(in the rows, 128 means zero)
The rows below fall into families. The same turns and mirrors carry the whole set onto itself and the rows of a family onto each other. For each named row, which other rows are in its family? Write them in the order they are listed.
These 30 rows form 5 families of 6 rows each.
Z_111: [116 155 109 116 122 122 143 113 143 125  93 152 141 167 104 151  99 119]
Z_913: [111 135  76 126 119 154 138 116 126 157 104 125 136 169 132 154 107 119]
Z_204: [104  83 151 122 142 119 123 136 171 116 126 126 121 153 162 148 167 123]
Z_317: [147 138  95 105 125 150 116 110 115 143  88 114 128 171 131 124 121 130]
Z_833: [130 110 141 148 135 152  90 144 165 130 122 133 106 114 171 139 149 115]
Z_637: [124  87 140 127 128 137 143 108 141 114 136 119 109 129 146 147 182 106]
Z_102: [137  95 161 120 146 115 133 129 170 113 151 144 116 120 134 148 136 106]
Z_826: [ 99 156 103 139 101 146 142 109 122 132  91 126 132 147 120 162 143 106]
Z_824: [129 135  99 109 133 145 107 127 138 138  77 126 132 184 147 126 116 142]
Z_999: [151 115 141 141 128 155  98 130 143 139 132 118 104 101 154 135 151 104]
Z_987: [118 156  84 118 127 121 143 116 146 146  86 128 116 150 113 150  94 129]
Z_538: [141 100 142 127 145 109 133 120 175 116 143 117  94 103 148 134 140 125]
Z_521: [131  97 144 144 126 119 104 120 172 122 150 115 133 121 165 125 153 129]
Z_155: [115 155  81 121 127 123 145 115 147 142  84 132 114 149 115 152  97 129]
Z_78: [111 135  81 119 123 147 132 124 130 163 105 120 141 174 132 153 101 121]
Z_981: [138  98 143 128 146 109 131 124 181 115 141 120  94 107 150 134 138 128]
Z_802: [114 155  85 119 128 120 142 119 150 144  84 131 115 153 116 152  94 131]
Z_353: [135  94 160 123 145 118 134 126 171 110 150 147 113 118 137 148 139 106]
Z_293: [133  90 159 102 138 111 125 128 144 137 143  98 127 143 139 141 162 111]
Z_734: [145 114 152 131 137 137  82 149 157 149 131 112 116 117 159 134 138 112]
Z_341: [110 158 122 114 111 119 123 128 123 155 100 103 150 160 111 156 124 110]
Z_42: [116 156 106 118 120 125 145 110 143 122  93 155 138 164 105 151 100 118]
Z_672: [140  98 145 141 123 120 107 115 162 126 154 108 133 115 157 123 153 124]
Z_218: [135  97 140 148 122 127 111 112 165 119 151 117 129 114 162 126 158 125]
Z_729: [139  95 160 120 144 118 135 125 167 111 152 144 114 116 134 147 139 105]
Z_935: [119 156 108 115 121 124 144 109 140 126  95 151 140 164 102 151  99 117]
Z_184: [ 81 151 115 133 115 127 122 138 151 135  83 132 145 170 135 162 128 124]
Z_970: [142  99 145 124 147 106 130 124 177 118 142 116  96 106 147 133 137 127]
Z_288: [130 135  86 122 125 162 122 108 128 126  77 135 119 170 145 129 131 134]
Z_402: [103 133  77 127 123 151 133 124 136 156  99 130 138 175 137 154 105 124]

Same family as Z_184: Z_204, Z_637, Z_826, Z_293, Z_341
Same family as Z_824: Z_317, Z_833, Z_999, Z_734, Z_288
Same family as Z_935: Z_111, Z_102, Z_353, Z_42, Z_729
Same family as Z_987: Z_538, Z_155, Z_981, Z_802, Z_970

The rows below fall into families. The same turns and mirrors carry the whole set onto itself and the rows of a family onto each other. For each named row, which other rows are in its family? Write them in the order they are listed.
These 40 rows form 8 families of 5 rows each.
Z_483: [166 132 176  87  96 129 138 145 101 142 122 131  92 131  83  98 138 138]
Z_366: [175 121 172 104 125 119 116 145 130 100 117 126  97 124 135 105 125 105]
Z_284: [182 132 165  81 117 144  82 125  84 104 133 123 114 127  92 121 135 141]
Z_169: [159 131 144  97 141  90 114 140 121 108 124 120 125  96 121 115 110  98]
Z_894: [180 160 115 133 166 118 136 138 128 157 139 146  97 116 123 113  94 136]
Z_170: [182 139 129 100 141 130  75 114  86 129 137 116 137 112 129 117 114 142]
Z_740: [169 155 139 118 144 137  80 109  85 117 140 178 138  90 101  99  92 130]
Z_493: [159 164 146 144 193 118 125 126 122 146 157 152 133 124 111  96 100 155]
Z_994: [168 165 128 122 172 133 106 107 107 134 148 182 137 127  92  93  82 146]
Z_799: [201 137 129 149 142 121  91 138  92 144 143 146 124 127 127 111 111 125]
Z_40: [163 114 181 115 118 117 132 128 139 115 128 140  99 162 121  98 129 141]
Z_873: [139 165 166  91 167 100 133 130 141 135 155 181  97 123  85  98 107 164]
Z_821: [179 127 160 101  97 124 105 147  79 140 122 122 118 113 107  98 132 119]
Z_512: [185 123 162 133 101 122  90 137  76 120 143 157 120 125  83 117 133 131]
Z_681: [177 155 182  90 145 156 114 100 117 124 134 181  75 116  81 108 118 145]
Z_591: [156 158 109 105 158 127 116 114 116 143 140 124 130 120 130 109  91 167]
Z_731: [151 143 201  90 128 115 109 131 120 115 151 184  89 127  80 100 133 160]
Z_909: [156 151 209 107 139 144 125 133 116 108 141 156  81 103  79 110 139 146]
Z_581: [173 165 154 105 173 145 127 102 127 139 145 184  98 143  80  98  98 155]
Z_656: [153 147 152  93 125 118 164 142 122 161 128 132  97 143  84  93 117 153]
Z_354: [159 139 124 108 188 112 124 134 111 123 141 129 136  90 114 109  84 134]
Z_516: [154 138 170 108 102 120 133 137 103 117 140 163  89 112  53 124 130 146]
Z_104: [138 130 137 106 145  69 130 120 126 128 140 130 144 117  99 114 106 128]
Z_560: [175 149 172  99 127 151  85 104  91 111 132 177 100  84  94 109 115 130]
Z_602: [137 136 147 101 177 107 154 116 125 132 151 143 122 120  74 111  97 169]
Z_53: [159 151 120 109 143 107 148 142 113 171 131 125 127 132 109  90  99 142]
Z_587: [155 146 167  72 120 150 126 131 113 103 133 135  95 144  70 115 125 164]
Z_524: [168 150 153 145 166 117  84 131  87 125 154 146 154  96 114 101 112 131]
Z_755: [167 142 191 123 133 133  84 135  83 102 144 149 121  83  94 110 136 126]
Z_874: [139 162 133  88 146 140 148 124 133 126 138 135 104 139  93 107  98 180]
Z_198: [156 168 136 108 185  97 107 138 130 140 152 169 121 108 124  94  91 143]
Z_757: [140 119 160 118 130  87 142 113 137 132 142 142 128 158  99 104 118 155]
Z_161: [175 139 125 114 126 109 112 146  87 158 128 119 140 113 123  92 109 121]
Z_642: [185 119 153 116 156 141  92 141  93 103 131 128 123  92 138 104 106 121]
Z_313: [151 113 189 104 139 132 141 112 117 118 147 151 101 142  73 108 126 177]
Z_741: [180 102 194 113 125 153 103 127  96 100 134 141 100 124 113 103 132 148]
Z_346: [152 165 180 120 176 134 150 127 140 136 149 157  88 127  89 101 118 164]
Z_471: [176 134 193 106 124 121  69 138  96 107 146 175 108 115 114  96 134 137]
Z_545: [179 149 153 117 159 111  68 143 102 122 147 165 128 103 141  92 107 126]
Z_505: [150 161 142 107 142 118 162 137 135 141 138 157  75 107  77 121 106 149]

Same family as Z_354: Z_602, Z_642, Z_313, Z_741
Same family as Z_894: Z_799, Z_512, Z_516, Z_505
Same family as Z_483: Z_821, Z_656, Z_53, Z_161
Same family as Z_740: Z_994, Z_681, Z_581, Z_560
Same family as Z_731: Z_873, Z_198, Z_471, Z_545
Same family as Z_40: Z_366, Z_169, Z_104, Z_757

The rows below fall into families. The same turns and mirrors carry the whole set onto itself and the rows of a family onto each other. For each named row, which other rows are in its family? Write them in the order they are listed.
These 32 rows form 4 families of 8 rows each.
Z_883: [177  44  79 112  78 190  75  74 128 149 133 111 115 118 129 120  93  81
 115 107 141 133 114 131 116 134]
Z_924: [155 141  98 117 103 121  44 112 135 136 111 116 106 100 129  88 113 121
 119 133 141 130 162 139 141 141]
Z_726: [184  63 120  78 114 156  61  98 120 176 109  95 105 150 119 139  78  85
 115 128 136 114 129 180  96 138]
Z_182: [172  91  73  89 100 155 100  88 115 205 138 155 112 131 113 121 106 112
 133 120 145 143 136 172 131 169]
Z_133: [140 110 110 149  88 166  74  83 120 181 131 117 141 117 135 126 148 108
 130 113 114 117 152 154 161 121]
Z_209: [152  59  99 136  74 200  69  84 129 183 137 102 147 108 116 119 104  80
 119 111 126 120 102 130 115 137]
Z_858: [160 104 137 127 124 174  17 113 111 168 104 100 120 126  90 100 115 106
 113 122 153  97 114 139  76 153]
Z_231: [151 133 124 136 111 150  41 120 120 160 116 116  88 100 112  74 130 120
 122 115 153 130 139 131 150 152]
Z_14: [160 111  75 147  83 154  73  63 116 163 126 136 148 134 139 116 133 122
 120 116 119 132 160 146 135 140]
Z_979: [149  72  79 107 115 180  85  79 129 222 143 138 128 111 121 133 105 107
 107 126 118 135 135 154 125 180]
Z_528: [182 105 107 126 123 158  23  89 101 141 105 112 113 144 127  85 108 109
 118 108 144 103 152 176  89 177]
Z_236: [145 109  97 131 126 172  56 120 136 145 126  82 115  98 106 126 144  90
 162  97 127 125 123 134 115 123]
Z_162: [134 118 102 140 102 171  78  85 136 169 123 115 141 119 141 131 133 105
 127 112  95 142 153 115 141 144]
Z_641: [182 113  92 121 115 167  73 108 126 136 124 131 127 120 124 121 144  87
 185  93 147 102 146 159 112 151]
Z_530: [165  72  97  96  56 193  90 103 138 150 116 144 143  95 129 104  97  75
 140 120 146 116 128 146 126 148]
Z_620: [150 114 123 132 121 185  66 112 133 121 103 118 127  90 112 120 139  88
 157  96 128 119 135 122 126 142]
Z_44: [165  85  85  97 103 169  97  98 143 195 119 129 120 142 127 111 116 113
 130 157 107 145 145 155  90 180]
Z_904: [179 106 148 121 152 166  31 118 117 154  93 118 115 125  99 116 108 109
 127 114 162  94 132 158 102 170]
Z_148: [147 143 135 122 127 151  37 125 135 148 111 115 111 118 123 111 116 119
 116 121 160 119 145 105 139 146]
Z_640: [144  57  96 122  90 201  80  78 130 162 122 117 138  86 133 128 100  73
 118 100 108 130 129 145 140 146]
Z_814: [160 115  89 102 109 151  37 115 131 138 150 113  83 118 146 100 112 103
 120 121 178 111 147 111 131 139]
Z_239: [158 120 121  71  93 141  53 111 109 183 120 156 119 112 104 108  94 110
 105 146 172  92 147 159 121 150]
Z_492: [169 105 109 127  79 154  72  94 141 165 127 107 136 161 166 128 114  98
 130 132 122 120 160 122 130 126]
Z_207: [161  91  81 118 113 173  60  94 140 111 121 109 122  89 112 132 148  93
 150 117 131 107 137 135  98 119]
Z_58: [171  50 112 103 134 174  52  94 123 192 113 108 113 118 121 129  70  94
  97 116 140 118 126 192 122 170]
Z_441: [150  69  96  77  99 164  54 104 130 151  95 104 115 115 139 106  74  95
  97 133 137 127 148 202 120 146]
Z_811: [140 104 132  95 119 159  48 111 110 203 114 139 114 111 102 120 122 121
  98 142 170  95 139 188 131 140]
Z_733: [161  75  98 123  96 170  94  92 128 222 132 135 110 111 113  97 110 112
 118 128 132 147 119 171 145 178]
Z_945: [189 104 129 109 122 154  39 109 126 141  99 108 106 119  93  97 114  98
 135 137 132  99 131 139  65 166]
Z_26: [154  99 116  85 141 160  43 116 125 202 131 138 108 113 106 132  94 120
  95 138 182  99 135 156 124 167]
Z_51: [141  96  83  71 121 175  49 100 118 171 138 147 109 112 110 118 129 117
 105 154 164  90 150 157  83 158]
Z_421: [154  62 106  94 130 165  58 116 136 199 115  82 108 122 108 133  86  94
 113 127 143 134 107 188 106 142]

Same family as Z_883: Z_924, Z_726, Z_182, Z_14, Z_239, Z_207, Z_945
Same family as Z_979: Z_162, Z_620, Z_904, Z_148, Z_640, Z_58, Z_26

The rows below fall into families. The same turns and mirrors carry the whole set onto itself and the rows of a family onto each other. For each named row, which other rows are in its family? Write them in the order they are listed.
These 18 rows form 3 families of 6 rows each.
Z_199: [122  88 103 111 116 126 131 148  95 127 159 156 121 110]
Z_763: [107 136 143 153  92  92 132 138 144 157  99 148 129 109]
Z_35: [110 170 142 124  92 103  89 124 137 117  99 153 110 130]
Z_396: [157  92 108 150 124 110 138 130 101 101 117 163  92 119]
Z_412: [113  87 105 120 103 105 109 160 101 112 132 143 152 102]
Z_991: [131 100  94  97 107 107 105 156 119 112 137 173  83 120]
Z_938: [117 104  94 108  94  87  85 166 124 102 111 155 109 114]
Z_219: [124 124 123 118 122 143 141 118  95 136 161 159 106 123]
Z_232: [163 110 149 144 120 121 141 118 123 118 122 184 104 118]
Z_380: [109 156 150 143 102 119 106 113 109 114 112 133 153 120]
Z_223: [107 121 129 136  96 102  97 143 108 105 109 131 167 107]
Z_645: [138 131 165 146 104 111 138 123 144 146 113 176 122 114]
Z_372: [126  96  85 156 112  91 132 144 101 111 104 135  99 114]
Z_961: [135 130 117 100 113 125 117 130 122 125 144 182  71 131]
Z_583: [125 165 141 113 105 123 109 114 132 128 125 172  83 137]
Z_600: [117 158 146 134 115 140 129 101 102 130 138 147 122 128]
Z_187: [106 140 118 121  86  85  77 149 133 104  92 145 122 119]
Z_95: [101 118 102 158  96  81 129 148 122 140  95 127 118 109]

Same family as Z_35: Z_991, Z_938, Z_961, Z_583, Z_187
Same family as Z_600: Z_199, Z_412, Z_219, Z_380, Z_223

The rows below fall into families. The same turns and mirrors carry the whole set onto itself and the rows of a family onto each other. For each named row, which other rows are in its family? Write them in the order they are listed.
These 28 rows form 7 families of 4 rows each.
Z_813: [ 96  95 116 147  89  89 137 106 102 188 162 106 173 104 155  86  70 136
 198 114 159 118 162 151 123  96 129]
Z_737: [146 115 103 139  60 154  85  89  86 144 139 153 185 114 138 112 112 149
 129 149 123 138 170 135 136 135 135]
Z_570: [109 127 103 138  84 101  97 104  87 143 116 118 142 116 153 103 123 146
 145 138 149 104 179 109  92 107  88]
Z_779: [107  91 106 122  92 103  97 116  98 146 178 157 206 113 177 117 123 144
 173 102 155 177 187 119 104 122 134]
Z_543: [ 69 118  96 177  88  94 108  97 108 144 181 153 182  92 158 138  91 131
 128 105 112 143 142 108  95 106 148]
Z_150: [136 117 109 163  64 157  83 106  84 166 172 160 191 102 174 109 111 154
 140 151 133 139 173 130 120 144 141]
Z_261: [ 67 132  97 172  90  95 112  99 106 145 175 147 182  93 149 139  92 140
 136 102 104 145 135 117  90 106 147]
Z_836: [108  80 102 148  86  91 136  90 106 180 154 111 180 120 155  91  69 123
 185 110 171 125 165 135 142  92 133]
Z_762: [116 128  80 166  88 114 103  99  86 163 133 126 168 141 187 116 118 146
 154 125 176 129 175  78  99 109 109]
Z_247: [110  86 114 142 104  85 120  95 118 179 155 115 172 102 145  87  77 125
 193 117 162 132 159 145 128  92 114]
Z_97: [ 93  77 112 105  52 100 125 113  71 126 159 138 192 119 159 110 112 143
 150 106 140 130 206 134 119 119 149]
Z_303: [ 66 117  92 163  69  95 126  90  94 130 161 141 179 105 140 138  85 132
 118 102 104 126 146 115 107 103 158]
Z_140: [109 101 102 138  95  93 139  91 106 180 142 104 182 122 136  95  71 135
 198 107 160 133 153 147 134  89 128]
Z_699: [ 68  94 108 175 110 149 126  99 116 133 136 152 231 116 150 100  77 170
 151 136 154 126 142 150  85 115 130]
Z_11: [ 90 113 109 156  77 151 153 107 107 179 168 100 198 136 173 135  93 148
 142 129 153  77 169 133 134 121 129]
Z_721: [ 97 124 105 148  69 105 110 111  72 151 126 114 143 118 170 101 115 149
 143 138 151  87 189 108  91 112 102]
Z_417: [110 150  81 160  88 117 113 105  78 167 125 114 171 142 175 118 117 162
 167 120 163 130 165  92  89 108 111]
Z_66: [136 143 109 151  73 158  86 108  84 166 157 150 192 104 152 114 114 170
 154 147 119 149 157 144 109 141 135]
Z_869: [ 93 116 107 122  80 109 120 129  78 157 175 140 210 117 175 117 118 167
 188  96 142 166 182 134  90 124 148]
Z_946: [ 93 143 119 138 108 145 138 113 123 178 155  96 192 119 142 136 108 163
 163 131 132  98 148 155 112 119 102]
Z_265: [131 126 105 146  43 160 105 102  66 153 146 142 187 117 150 111 104 162
 135 147 119 120 173 142 129 140 152]
Z_819: [ 74 116  91 158  78  92 115  84 103 126 155 145 178 104 131 140  91 128
 117 103 104 136 143 114 109 101 148]
Z_800: [ 72  82 107 178 111 147 119  95 120 131 140 159 229 115 156  99  77 161
 144 138 161 127 146 143  90 114 129]
Z_220: [ 73  83 109 163 105 145 123  89 117 118 123 152 223 117 134  98  77 160
 137 139 151 117 147 151  96 111 127]
Z_728: [120 115 104 132 118 142 117  85 144 158 142 114 195 130 133 141 114 134
 142 132 149 119 152 130 139 111  91]
Z_340: [ 67  80 109 168  96 146 130  94 110 122 129 150 224 118 145  96  73 162
 136 139 153 107 152 151  96 113 135]
Z_267: [105  87 118 157 103 139 113  98 138 170 179 125 187 113 177 129 106 123
 130 142 163  94 175 122 137 120 101]
Z_18: [103  96 110  89  71  98 115 108  82 118 138 135 191 118 130 114 121 149
 160 103 128 150 190 143 113 115 132]

Same family as Z_819: Z_543, Z_261, Z_303
Same family as Z_779: Z_97, Z_869, Z_18
Same family as Z_813: Z_836, Z_247, Z_140
Same family as Z_150: Z_737, Z_66, Z_265

The rows below fall into families. The same turns and mirrors carry the whole set onto itself and the rows of a family onto each other. For each named row, which other rows are in its family? Write them in the order they are listed.
These 36 rows form 6 families of 6 rows each.
Z_443: [145 155 161 117 123 141 104 128 146 121 147 125 172 106 125 111  75 117
 163 127 132 119 101  92]
Z_887: [160 147 153 120 136 148 113 128 156 123 145 115 169 102 121 114  88 103
 153 126 122 114  97  83]
Z_766: [112 126 168 128 103 144 125 112 125 142 137 124 169 126 138 133 163 107
 157 141 109 163 111 125]
Z_388: [143 166 134 129  92  83  95 123 147 121 135 141 152 150 138 134 160 132
  92 122 164 110 115 117]
Z_527: [124 139 144 111  92 109 142  87 186 117 142 157 163 124 127 147 134  82
  95 140 136  91  98 117]
Z_658: [110 129 176 127 102 141 130 119 145 145 135 118 168 108 135 124 157 100
 153 142 110 155 117 141]
Z_735: [127 103 172 133 170 138 114 137 136 133 144 153 164 106 168 139 142 118
  87 125 132  99  96 116]
Z_796: [127 104 176 147 160 148 115 125 150 120 155 154 177  95 153 127 136 116
  79 127 126 111  99 133]
Z_867: [121 129 138 124 100 119 113  71 181 131 150 157 135 123 141 135 135  78
  92 141 137  98 119 108]
Z_927: [158 159 150 113 141 133 106 116 159 122 152 118 183  86 134 119  92 120
 147 108 131 122  97  91]
Z_144: [110 148 125 149 116 112 147 114 119  91 150 124 142 127 114 109 133 158
 138 120 123 101 138 106]
Z_37: [116 110 185 144 159 141 115 139 133 128 157 148 158 109 152 130 130 133
  79 125 124 110  82  99]
Z_224: [148 147 131 122  87 105  89 139 122 120 125 117 169 139 131 136 160 135
  91 120 160 106 114 114]
Z_653: [134 126 162 119 134 151 109 135 158 126 165 128 167  83 112 109  91 117
 148 124 127 130  87  93]
Z_177: [120  93 157 126 174 138 115 131 150 130 163 148 158 102 151 136 138 131
  84 106 125 118 102 116]
Z_432: [124 152 132 150 131 105 158 115 124 104 158 122 122 119 132 132 145 144
 138 136 103  96 135 110]
Z_297: [144 151 134 114 106 103  86 137 134 121 140 111 156 154 116 124 155 125
  94 130 171 105 101 118]
Z_487: [120 120 181 141 170 139 118 129 147 124 144 150 153 100 155 154 143 127
  77 119 139 101 100 116]
Z_577: [120 139 160 153 108 136 128 122 145 136 145 129 173 128 134 127 151 125
 174 148 105 148 122 139]
Z_629: [141 144 135 122  98  93  94 134 128 127 144 127 151 139 131 144 153 136
  85 113 175 115 127 115]
Z_510: [109 132 126 106 106 128 116  97 181 128 144 145 132 116 135 140 133  93
  77 139 154  82  95 118]
Z_228: [132 121 171 149 158 145 105 124 160 135 168 150 170  98 166 141 121 112
  84 105 127 109 100 122]
Z_706: [155 137 156 135 122 145 103 126 162 124 167 115 188 112 116 101  91 109
 143 113 128 115  97  89]
Z_533: [140 149 123 125  88 109  85 141 124 139 121 131 154 125 134 122 148 126
 102 132 180 108 110 112]
Z_244: [118 133 134 116  92 142 132  85 181 130 145 171 154 112 140 149 123  93
  91 142 128  86 100 109]
Z_255: [110 129 154 130 106 154 114 109 134 130 146 133 170 114 117 124 168 108
 157 158 112 151 130 134]
Z_428: [115 132 130 115 101 122 128  73 179 119 137 150 160 106 139 140 127  88
  82 149 131  89 106 100]
Z_127: [ 95 132 158 122  96 158 129 123 145 133 122 124 167 131 143 129 159 118
 150 138 104 151 124 133]
Z_12: [112 154 119 137 122 100 156 117 125 101 150 129 123 133 146 110 135 155
 119 123 108  99 121 106]
Z_901: [147 163 129 126  91 101 102 145 131 125 134 117 168 125 126 129 169 140
 101 126 172 117 108 106]
Z_690: [118 133 135 113 110 120 125  82 187 122 139 151 142 123 142 125 136 104
  81 155 133  73  97 115]
Z_569: [124 147 162 125 112 146 122 119 143 149 138 121 168 137 131 123 167 121
 166 149 113 154 111 133]
Z_211: [148 139 156 109 128 153 112 122 168 136 167 125 160 101 128 116  90 104
 153 115 131 130 101  81]
Z_422: [108 148 123 135 130  95 162 116 125 108 145 126 132 133 123 119 138 146
 134 118 111  96 134  94]
Z_804: [ 94 161 126 129 120 118 140 122 129  93 147 121 132 130 117 109 158 155
 139 134 115 108 129 109]
Z_943: [113 142 122 146 143 106 143 113 144 102 142 130 140 144 137 116 147 166
 145 127 113  98 136 101]

Same family as Z_428: Z_887, Z_766, Z_735, Z_224, Z_422
Same family as Z_629: Z_796, Z_144, Z_690, Z_569, Z_211
Same family as Z_658: Z_443, Z_487, Z_244, Z_12, Z_901
Same family as Z_577: Z_388, Z_653, Z_510, Z_228, Z_804
Same family as Z_527: Z_927, Z_37, Z_432, Z_533, Z_127

